The rows below fall into families. The same turns and mirrors carry the whole set onto itself and the rows of a family onto each other. For each named row, which other rows are in its family? Write them in the order they are listed.
These 32 rows form 4 families of 8 rows each.
Sela: [ 12 -12   5  15 -20   7 -14 -34  14 -19 -13   2]
Soge: [ 32   2  29 -50 -19  42 -17 -59   0 -20  22 -35]
fumab: [ 43   5  22 -40  -2  29  -5 -63 -26 -14  21 -37]
Lilo: [ 37  -8  46 -22   5  13 -20 -62   2 -12  20 -27]
dig: [ 18 -38  44 -18  17  24 -19 -27  12 -17  29 -34]
puf: [ 25 -45  20 -21 -10  16 -22 -16   5   1  37 -23]
buge: [ 19  11  -5 -24 -11  34   4 -66 -26 -20 -10 -17]
Bebod: [ 11   4   2 -10  28  43   3 -35   7 -16 -18 -19]
Gadod: [ -5 -16 -14 -23 -21  35  -9   6 -23  -4 -14 -20]
Bon: [  6  -8  31   9 -19  10  -5 -59  14   2   0 -22]
rulef: [ 26  -4   4 -21 -31  35 -12 -41 -31  -3 -36 -32]
nas: [ 16 -17  12  10   3  28   1 -31  14  10  -9   6]
midul: [ 49  10  29 -16  -9  29  -7 -46  11 -10  18 -39]
met: [ 18 -11  25 -58   4  41 -16 -24 -31   3  19 -50]
tefo: [ 11  24  13 -24  -4  28  -7 -43 -25 -17 -30 -27]
muk: [  6 -13  29 -19  13  15 -22 -16  11 -16  43 -14]
Bebav: [  0 -25   6   4   0   4 -15   1 -22   6 -13 -12]
mota: [ 24 -11   3 -51   2  36 -26   0 -34 -19   8 -25]
Safar: [ -9 -28   8  -7 -14  17 -26   4   5  -2 -15  -7]
vudi: [-20 -31   3 -32  -6  21 -27 -10 -31  -4 -11  -8]
Zan: [ 14  16 -11 -23 -37  23 -12 -33 -33   3 -21 -15]
sok: [  5  -6  13 -22  16  40  25 -30  -7 -29  -7 -12]
teto: [ 26 -12  22 -20 -33   8 -56 -25 -18  12  15 -35]
zad: [ 20 -28  35 -33 -45   7 -30 -22 -27  -2  22 -27]
Kiko: [ 16  -8  -1 -40  29  27  -7 -17  12 -29   9 -30]
gure: [ 12 -32  40 -20  -4  12 -35   7   8   7  16 -30]
Zukek: [ -4 -14  -1 -58   7  21 -19 -10 -25 -17   6 -41]
nes: [ 33  -4  22 -36 -40   0 -27 -36 -25  18  -2 -15]
Kabes: [  0 -14  11 -10  24  49  -5 -23   7 -34  10 -30]
tup: [ 18  -5  19 -50 -22  22 -32 -22 -33 -28  14 -52]
Rusuk: [ 18 -14  36  -5 -45  21 -23 -40 -30  15  -4 -18]
Git: [ 35  -6  33  14 -24  26 -11 -43   5   3   0  -3]

The rest of the family of Kabes: Sela, puf, midul, met, tefo, vudi, nes
The rest of the family of Kiko: Lilo, buge, Gadod, nas, gure, tup, Rusuk
The rest of the family of Zukek: fumab, dig, Bebod, Safar, Zan, zad, Git

The rows below fall into families. The same turns and mirrors carry the whole set onto itself and the rows of a family onto each other. For each named row, which other rows are in its family? Write them in the order they are listed.
These 32 rows form 4 families of 8 rows each.
dov: [ 21  18   4 -27  27  17  11 -20   6  37   9 -44  25   7  16 -14  -2 -12
  24]
Buvi: [ 29   9 -10 -20  24   5  17 -14   1  36  16 -54  16  10  28 -14   2  -8
  23]
gup: [ 49  -5   7 -13   4   6   2 -11  24   7  10   5 -27 -46  -4   5  -4 -22
   4]
tufus: [ 36   9  -2 -15  -3  14   3 -22  -7  30 -29 -31  28  -6  -8  -6  17 -16
  18]
Nuno: [-32  -2  14  -3  -1  15  24  13   2   9  29  -5 -29 -18  23 -19 -33  10
 -16]
zug: [ 15   2  14 -21  44  20  17 -14  20  37  39 -16 -11 -14   6  -2 -26 -17
   5]
ker: [ 30  -1  -2 -18  28   9  22 -18   6  31  13 -55  10  17  25  -8  -4 -14
   6]
gune: [ 39  -5  11  -8  -3  17  -1 -17   8  19 -11   5  -8 -41 -25   7   0 -24
   0]
tuzi: [-10  22   4 -11 -41   5   5   5  -5  -5 -29 -19   8 -10  23 -32   5  13
   5]
Sino: [ 43  23   9 -27  -4  11  -5 -23  18  14 -22 -18  17 -19   0 -13  14 -18
  23]
lel: [-25  15  -3  -3   3   7  21   5 -20   2 -11 -29  17  19  49 -15 -14  11
   8]
Guneg: [-24  16  -1  -2  -6   4  26  15 -18  21  -6 -35  13  21  35 -20 -17  15
   8]
Bamal: [-23 -25   7   2   9  14   8  15 -12  10  24   6 -20 -34  32  -2 -35   8
  -5]
golo: [ 51  14  -6 -20  -9   1  -3 -17  10  12 -19 -26  11 -18   9 -11  21 -15
  25]
sile: [ 36   5  20 -22  11  16  -1 -18  28  13   8  10 -18 -43 -11   3  -8 -24
   5]
Mifu: [ 52  -9  10 -13   1   5   4 -19  27   1  -4  -6 -23 -33  -4   5  -2 -25
  -7]
sivud: [  0 -16   6  -1 -26   8 -12  10  -6 -11 -16  17 -12 -51  20  -6 -10   6
   4]
kodog: [ -2  16   2  -2 -28   2   3   1 -10 -20 -43  -2   9 -12  30 -14   1   5
   9]
Peros: [-32  14   3 -10  -8  12  22   9 -11  16   8 -37   6  10  38 -31 -16  17
   1]
peget: [-29  -2  10   5   6  10  30  20  -6  17  23  -4 -24  -8  23  -5 -40   8
 -11]
lod: [-27 -11  -6  -6   8  12  11  12 -26  21   9 -31  14  -2  49 -15 -21  17
  12]
sivu: [-11   5  17  -3 -34  10   5   9  10 -13  -7  12 -26 -39   9 -18 -14   6
 -11]
petum: [ -8  -1  13   5 -13   8   7   8   1 -22 -13  26 -25 -35  20   3 -22  -1
  -9]
Perek: [ -4  -1  -6  -8 -27   7  -8   7 -20   1 -31 -20  22 -18  37 -17   5  14
  20]
tefe: [ 52   6  -1 -18  -5   1   3 -23  15   9 -24 -37  13  -4  10  -9  17 -21
  11]
Rugug: [ 17 -15  11  -5  30  23  20 -12   2  40  28  -5 -16 -26 -14  10 -23 -20
  -8]
bim: [ 25  -8   3 -15  38  11  22  -7  15  34  46 -22 -20 -18  13   1 -23 -16
   3]
Kezun: [ 13  -1  -2 -12  30  21  22 -16 -11  52  15 -43  21   8   4  -4  -9 -12
   9]
zed: [-31  -4   9   5  17  12  25  11  -9   1  18   0 -18  -6  39  -3 -39   4
 -10]
Vov: [  0  21   3  -2 -41  -1   5  10  -8  -3 -41 -10   9  -9  17 -16   3   8
   9]
Sudi: [ -5   2  15   7 -27   4  10  16   5  -8 -11  22 -28 -34   5  -2 -21   2
 -10]
kidu: [ 30 -15   8 -11  34  12  22 -16  22  24  33 -22 -24 -11   9   6 -24 -21
 -12]

The rest of the family of gup: Buvi, Guneg, golo, peget, bim, Vov, Sudi
The rest of the family of tefe: Nuno, ker, tuzi, Mifu, Peros, sivu, kidu
The rest of the family of dov: zug, Sino, lel, sile, kodog, petum, zed

The rows below fall into families. The same turns and mirrors carry the whole set onto itself and the rows of a family onto each other. For each named row, which other rows are in its family? Write them in the order they are listed.
These 28 rows form 7 families of 4 rows each.
nali: [ 42 -35 -24 -18 -27  -8  14 -20 -27  40  -2 -26 -54  -3  -9  -7 -17  13
 -12   8 -61  14  36 -18   7 -14   8 -16  26  20 -23  23 -10   0  42  12
 -12  -7  -6  14 -20  16  19  -2 -15]
firov: [-11  18 -10 -28 -27  52   5  24   7  13   9  11 -24  20 -14  -3   7   9
  16  -3  -8 -15   6  28   9   6   2  15   4 -21 -19 -15  31   4  42 -14
 -15  -4  23   8  -8 -28  14  36 -27]
Volaf: [ 17 -37  10 -34 -15 -19 -16 -21 -31  29   8 -53 -28  11  11 -15  -1  -2
 -15  13 -33  12  16  -6   7 -19  17  -4  21  27   3  36  36   9  27 -15
 -11  -3   3  -1 -33  -2   4  15 -19]
Naf: [-19  22 -24 -19 -23  43 -14  20  -7  28   6 -11 -36  17 -15  -8  29  31
  21   8 -14 -15   7  10  20   1  16  -2  17 -14 -20 -12  15 -15   1 -29
  33  -9  25  -3   1 -21  37  48  -5]
nir: [ -1 -22  -9  16 -33  20  -7  13  13  42   6   2  13   7 -26  -2  -8  -4
  20  17 -36  -7  23 -25  24   5  -6  41   8  36 -47  -6 -10  -6  10 -11
   6 -18 -17 -17  -7 -21  57  25 -26]
pabin: [ -8 -29 -18   8 -45   9  -6  13  18  43   5   4  19  -8 -30   3 -12  23
  26   0 -50   0   1 -38  29   9  -6  36  17   7 -28   3   2 -17  25 -24
   5  -2 -12 -14 -14 -33  40  18   5]
fekev: [ 18 -24 -17 -54 -28   0  16  -1 -34  51 -10 -29 -29  -6  29  25 -23  26
  -6   0 -31  14  27 -27  -2 -23   6 -21  36  -4   8  -7  -3 -20  16 -25
 -15   0 -27  -3 -42   3   8   8  -6]
levu: [  0 -42 -29  16 -43   5  -8 -14  -2  19   8  -7   2  11 -13   7  -9 -15
  11  24 -48  16  15 -17  21 -19 -15  43  21  21 -23  -5  45 -29  31  -7
  -6 -18  -4 -46 -44 -47  31  17 -19]
Femen: [ 12  -2 -10  15   3  -2  29  -7  -3   4  -9  -5 -45  32  49  -4 -10  51
  28  20 -19  -5  11 -17  20 -19  -8  -1  32 -18   0 -20  11  -4  11  12
  21   3  -1 -23  -7 -23 -12  15 -33]
sabis: [ 16 -54  -6 -23 -47  -7 -17 -23 -19  52  -7 -24 -33  12   4  13 -29  29
 -10   6 -45   0  23 -48   6  -9  18  -3  19  -6  -3  17   8   4  38  -1
 -13 -14  -1  12 -25   7  -3   0  25]
Tirad: [ 17 -27   5  -5 -65   9 -14   6  -4  33  18 -12   0  24 -28  14 -12  -1
  18   5 -38  16  30 -28   3 -10   1  55 -10  13 -28  18  13 -28  15 -10
  -8  -4  10 -40 -10 -35  34  31 -30]
nem: [ -2  -5 -22   7 -57  10   5  -6   5  46 -12  19   3   0 -36  -8 -23 -11
  -4   1 -48  15  19 -14  18   9 -19  24   7  17 -39  13  -5 -25  29  -4
 -19 -13   4  -9 -17 -51  15  10 -26]
samed: [ 29 -15 -13  20  -8  23  17  -1  -3  -6  10 -17 -65  33  37   4 -14  33
  36  19 -22   4  17  10  16 -26  -6 -16   4 -22  -1 -16   8   5  36  30
  14  -6 -10   0 -15 -12  21  17 -31]
tek: [  3 -14 -30  10  -7  -4  12 -18 -13   3  -6  11 -53  23  47   4 -24  49
  19  22 -20 -16  21   3  -6 -23 -13   7 -10 -18  -4  13  34 -14  11  14
  16 -20 -13   9 -40 -14  -8   1 -12]
Sar: [-23  11  -8 -45  -9  31  -4  28  20  33  -1   8 -41  11  -8  -3  30  16
   1  10  -7 -31  13  12  21  -4  15  18  22   5 -34 -36   3   3  18 -14
 -11  -3  21  -8  -5 -22   0  26  -7]
kofu: [ 27 -17 -15 -39 -21  49  -2  -6  19  25  14   3 -40  47 -12   4  12  -2
   7  11 -20 -22 -15  11  15 -10   3  10  16 -14 -43 -13  32  -8  27 -24
   7 -20  21 -25   6 -28  46  45   7]
led: [ 13 -46  -3 -38 -48  12  11 -28 -19  51  -3 -33 -14  -4  -1  19 -26  16
  13  23 -44  -5  37 -36   6  -3  22   1  10  11  17  14  13  -5  38   2
 -20   0 -19  17 -23  14  14  12  -8]
Lek: [-24 -27 -30   4 -49  11  20   3  -4  58 -16  15  -8   1 -12  16  -4 -13
  24  20 -34   6  17 -50  24  -5 -10  38  28  21 -28   1 -14 -20  27   6
  -5   3   5 -35 -21 -40  19   9 -23]
Gir: [ 11 -18  -8 -32 -29 -10  18 -25 -27  31  -9 -34 -52 -14   7  16  -3  27
 -21  26 -46   0  19 -30   3 -19  10   9  26  25 -15  14  -2  11  46  -6
   3  11   6  -5 -40  30   0   4  -4]
Ser: [ -2 -11 -30  13 -10   1  -1 -12 -20  22   1 -14 -84  44  42  11 -23  44
  25  -8 -12  -5  19 -18   2 -31   2  -4   5 -26 -16   4  18  -9   9   1
  33 -30 -11 -10 -25 -17   6  18 -13]
Fenu: [ 11 -21   6   9 -47  12  -6  22  -8  50  -3  -3  15  -3   0  26 -25   9
 -12   4 -16  24  19 -41  10  -9  -9  38  16  25 -21 -19 -18  -9  -2 -15
   0  -5   5 -27 -43 -22  33  20 -14]
fafe: [ 36 -25 -22  -3 -17   9   6   9  -2   8  18   8 -66  48  25 -19  -5  50
  19  21 -20  -9  -5   4  10 -20 -17 -11  -7 -17  -8  26  19 -21  -5  14
  17   6   1 -18 -20 -20  14 -18  -1]
sulad: [  3 -10 -28 -34  -5  25   6  17  -1  42  -3   5 -10  13  -7  14  16  -1
   4 -10   4  -3 -27   8  14 -13  -7  11  46  -3 -19 -35   6  -1   8 -26
   9 -16  36  -6 -20 -14  37  47  -3]
noro: [ 11 -24 -25 -48 -23  58  -9  15  -2  17   6  13 -45  10 -17  -6  28  -1
  -6  19  -7 -22  19  19  39   5  16   5  26   1 -14 -12  55 -13  13 -21
  -7 -11   7 -24 -22 -11  30  15  -4]
liv: [ 12  -9 -47  -8  -2   1  -5  21 -17   1  -6   3 -41  24  42  11   2  41
  21  19  -2   8   1   5   7 -31 -19  -4  11 -16  -1 -24 -11 -26  -7   4
  21 -15   6 -16 -49 -15   2  -4  -1]
vizaz: [ 16 -25  -4   7   2  15   3  -5   4  10   8  -5 -53  25  41  -9 -22  23
  19  11  -1   5   7   4  48  -5  -5 -12   5   8   6  16  27  -5 -14   8
  16  -8 -30 -30 -19 -43  11  -5 -33]
numez: [-12   8 -29 -26 -10  31   2  -9  -5  33   6   4 -37  36 -10 -25  15  11
   8  20  -9 -28  -1  25  11   2  -2  -4  38  -8 -32 -16  28 -13  -5 -15
  17 -26  32  14   6 -19  25  38 -13]
duli: [ 21 -28   9 -46 -35 -12  10 -24 -20  48  -4 -35 -42   1   2  18 -15  21
   1   2 -61   6  20  -7   0 -27   3 -16   1  10   6  48  20 -21  21 -10
  -7  14 -24  -1 -16 -22  12  14   2]

The rest of the family of Tirad: kofu, fafe, duli
The rest of the family of Lek: Femen, Sar, Gir
The rest of the family of fekev: Fenu, sulad, liv
The rest of the family of led: nir, tek, numez

The rows below fall into families. The same turns and mirrors carry the whole set onto itself and the rows of a family onto each other. For each named row, which other rows are in its family? Write them in the order they are listed.
These 30 rows form 5 families of 6 rows each.
mekur: [ 28   7  11 -32   5 -22 -14 -28 -12  23 -26  11   9  50  -6  70 -19  -7
   0]
zes: [  5  33 -12 -18 -30 -19  14   9  28 -10  -2   9  10  -9 -15  -9   9   0
  -6]
somuv: [ 27  13  11 -31   5 -20  -8 -31 -18  21 -27   4   6  49   1  66 -23  -4
  -5]
Pez: [-16   6  -9 -13 -17 -14  15  16  37 -11  -9   2  21   0  -3   4  12  11
  -5]
Let: [ 44   4  13 -10 -19 -17  -6   7 -33   0 -12  16   3  47  -1  57 -36   6
   3]
tiv: [ 32  -3  12 -23 -10 -21 -13 -36   2  -2 -14  -3 -15  52  15  66 -14 -14
  -2]
miv: [  7  21   0 -16 -42 -16   6  -6  38 -26  -2  -7 -20  14   0  -4  11 -12
  -8]
Muz: [ 45   0  16 -10 -18 -18 -10   7 -32   2 -11  18   5  49  -4  59 -33   2
   4]
Mame: [  7   8 -26 -27 -25 -28 -16  13  34  -5  -9 -25  10  14 -25 -10  -5  15
 -12]
Bagov: [ 24  15 -10   3 -14 -13  -5  12  36 -20   2   6  -4   9 -17 -14  15  14
   1]
gogar: [  9   2   5 -32 -10 -14   4 -38 -20  10 -17   0   5  32  12  65 -41  -5
  -3]
gol: [ 46   3  16  -8 -19 -18  -8   7 -30   0 -12  16   1  51   0  57 -32   3
   4]
lusu: [ -4   9   2 -26 -44 -14  -6   4  38 -12   4  11   7   2 -28   2   8 -20
   9]
taru: [ 24  -1  13 -28  -8 -19  -4 -35 -14  15 -18  32  16  70  -8  44 -27  -1
   0]
mude: [ 30  -9   1 -18  -5 -19 -20  -8 -16  27 -27   7   5  70 -16  56  -7  -8
   2]
mes: [ 29   0  -2 -11   0 -18  -4 -16 -22  20 -32  -6  -8  70   5  52 -13   2
 -11]
lonu: [  9  30  -9 -17 -32 -19   7  11  35 -12   0  11   9  -5 -17  -8  17  -3
  -4]
ditid: [-11   7  -7  -8 -16 -15  16  16  42 -19  -9  -2  11   5   6   4  18  11
 -10]
fotuk: [  8  11 -14  -6 -17 -11  -1  15  25  -8   2  14  20  -6 -31 -11   0  16
   8]
menis: [  8  22 -16  -1 -15 -11  14   7  19 -17  -3  -1   3  -3  -9 -17  -5  25
  -5]
lero: [ 10  33 -11 -14 -29 -21  13   9  33 -15  -4   6   1  -2  -8  -9  15  -1
 -10]
Zaz: [ 19 -15  10 -34 -15 -17 -20 -28   0  14  -9  15  15  39 -11  72 -22 -20
  13]
mudo: [  4  10 -27 -30 -25 -29 -11  11  31  -6 -10 -25  10  12 -22 -11  -6  15
 -16]
gepe: [  7  10 -26 -27 -25 -28 -14  11  35  -8 -10 -28   7  16 -21 -12  -3  17
 -16]
Nava: [-17  24  -6 -27 -41 -11  20  -6  19 -14  -5  -2   3  -6 -10  -3 -15  -5
  -7]
zal: [ 33   9  13 -29   6 -23 -14 -30 -10  19 -27   7   2  56  -1  67 -15  -7
  -4]
kili: [ 16  -1  -6 -23  -4 -14  -2 -13 -32  31 -31   5  14  57 -11  53 -27   2
  -2]
Luk: [ 31   1  13 -22  -8 -21  -6 -36  -9  10 -18  28   6  77   0  44 -20  -1
  -2]
Losam: [-10   0  -5 -12 -19 -18   8  19  45 -14  -6   4  16   5  -5   7  22   7
  -4]
mazi: [ 25   4  12 -24  -7 -19   1 -39 -16  11 -21  26   9  70   2  41 -29   4
  -7]

The rest of the family of Bagov: mude, mes, fotuk, menis, kili
The rest of the family of Pez: taru, ditid, Luk, Losam, mazi
The rest of the family of miv: tiv, gogar, lusu, Zaz, Nava
The rest of the family of Mame: Let, Muz, gol, mudo, gepe

